[[  15   -4]
 [   0   69]
 [-102  -77]]
->
[[  15]
 [   0]
 [-102]]

[[ 56  34 -75  -2  25]
 [ 10 -33 -15  44 -27]
 [ 66 -26  10 -66   1]
 [-12  50  -2  10  47]
 [ 40   9  20 -54  21]
 [  8  19 -34 -30   3]
 [-25  17 -85 -17 -31]]
->
[[ 56 -75  25]
 [ 10 -15 -27]
 [ 66  10   1]
 [-12  -2  47]
 [ 40  20  21]
 [  8 -34   3]
 [-25 -85 -31]]

[[-96  36 -72 -18 -30 -40  11]
 [-96  36 -72 -18 -38 -40  11]
 [-96  36 -69 -18 -38 -40  11]]
->
[[-96 -72 -30  11]
 [-96 -72 -38  11]
 [-96 -69 -38  11]]

[[-15  54  -2 -39]
 [ 19  30  62   0]
 [ 19  28  68   1]
 [-12  48  60  21]
 [ 15  24  70   2]
 [-64 -24  21  43]
 [ 25  28  73  -2]
 [-63 -20  17  41]]
->
[[-15  -2]
 [ 19  62]
 [ 19  68]
 [-12  60]
 [ 15  70]
 [-64  21]
 [ 25  73]
 [-63  17]]

[[ 19  66 -17 -74  10   9  40   9 -16 -33 -30]
 [ 20  55  85  70  19 -20 -20  -7 -23 -64 -86]
 [ 19  84  25 -22 -16 -85 -21  20  12  55  12]
 [ 19  68 -18 -69   2   6  48   5 -10 -25 -46]
 [ 20  38  -8 -58   6  46  14 -19 -62  16 100]
 [ 19  65  83  30 -21 -15 -11 -58 -85 -39  17]
 [ 20  63  85  39 -17 -19  -7 -42 -84 -61   1]]
->
[[ 19 -17  10  40 -16 -30]
 [ 20  85  19 -20 -23 -86]
 [ 19  25 -16 -21  12  12]
 [ 19 -18   2  48 -10 -46]
 [ 20  -8   6  14 -62 100]
 [ 19  83 -21 -11 -85  17]
 [ 20  85 -17  -7 -84   1]]

[[-37 -21  11  12  22 -16 -56]
 [-37  38 -58 -16 -56 -26   7]
 [  2   5  56 -37  26   7   0]
 [  1   6  50 -34  22   6   0]
 [-36 -20   6  14  18 -17 -54]
 [ 53   5  81 -24  46  16  -9]
 [ 68  -4 -11  33   0  20  27]
 [ 16 -24 -34  31  -9  22  47]]
->
[[-37  11  22 -56]
 [-37 -58 -56   7]
 [  2  56  26   0]
 [  1  50  22   0]
 [-36   6  18 -54]
 [ 53  81  46  -9]
 [ 68 -11   0  27]
 [ 16 -34  -9  47]]

[[ 99  15   8  -5   5  -6  -7  47  -9]
 [-24  45  60  -4  62  -2  -3  18  -4]
 [-16 -60 -67  66 -65  59  57 -40  55]]
->
[[ 99   8   5  -7  -9]
 [-24  60  62  -3  -4]
 [-16 -67 -65  57  55]]

[[-19  62 -34  66  77  50  76  47  11 -72  30   1  39  67 -44 -58]
 [  1  -1   2  -1  -2  -1  -2   3   2   1   3   5   3   0   1  -1]
 [ -2   0   1   0   0  -3  -3   4   2   3   2   1   3  -2   4  -2]
 [  1   6 -55   6   1 -11  -8  31  17  48 -31   8  47 -27  56  -2]]
->
[[-19 -34  77  76  11  30  39 -44]
 [  1   2  -2  -2   2   3   3   1]
 [ -2   1   0  -3   2   2   3   4]
 [  1 -55   1  -8  17 -31  47  56]]
---
[[-41  51  48  62  71  47 -17 -11 -60  64]
 [ 32 -18  25  12  42  15 -21   9  15 -34]
 [-60 -57  -8 -89  44  32  -7  -3  57  -6]
 [ 99 -18 -36  63 -10 -81  71 -15  67  43]
 [-10 -42   3  -7  30 -30 -37   3  30  52]
 [ 11 -23  19  24  34  59 -35  51  12  43]]
->
[[ 32 -18  25  12  42  15 -21   9  15 -34]
 [ 99 -18 -36  63 -10 -81  71 -15  67  43]
 [ 11 -23  19  24  34  59 -35  51  12  43]]

[[-78 -17  11 -21  19]
 [  5  54 -17  31 -55]]
->
[[  5  54 -17  31 -55]]

[[  3  37   9  28  30  -5]
 [ 15  34   0  21  30  -5]
 [ 11   5   4   3   6   6]
 [-11  -4   1  -1  -5  -3]
 [ 39 -29   0 -40  -2  10]
 [ -4  24  13  25  16   5]
 [ 76 -70  21 -89  -5  29]]
->
[[ 15  34   0  21  30  -5]
 [-11  -4   1  -1  -5  -3]
 [ -4  24  13  25  16   5]]

[[ -24  -45   89    8   22   46  -17  -53   -7   25  -13]
 [ -10   -9   -6  -91  -77    2    3  -32   27    4  -15]
 [ -40   19  -46  -14   18   -1  -52    7   55   79  -36]
 [ -15  -46  -12   -8   34   -1   90  -49   68   32   -4]
 [  16  -79   -3   33   22    8   35  -45   -9   41  -71]
 [  -9   28   10  -55 -104   -3   41  -48   24   26  -18]
 [ -20  -42   35  -55   36  -11   14   -5   74   26   -9]]
->
[[ -10   -9   -6  -91  -77    2    3  -32   27    4  -15]
 [ -15  -46  -12   -8   34   -1   90  -49   68   32   -4]
 [  -9   28   10  -55 -104   -3   41  -48   24   26  -18]]

[[ 16 -19 -56]
 [  9 -68  36]
 [  8 -65  35]
 [-75 -15  54]
 [ 30 -15   9]
 [-25  40 -18]
 [ 52  43  48]
 [  8 -63  34]]
->
[[  9 -68  36]
 [-75 -15  54]
 [-25  40 -18]
 [  8 -63  34]]

[[ 10  28  33  23  -1]
 [ 25 -91 -71  70 -56]
 [ 55  40  88  35  34]
 [ 11 -20  10  18 -25]
 [ 18  18  -5 -12   3]]
->
[[ 25 -91 -71  70 -56]
 [ 11 -20  10  18 -25]]
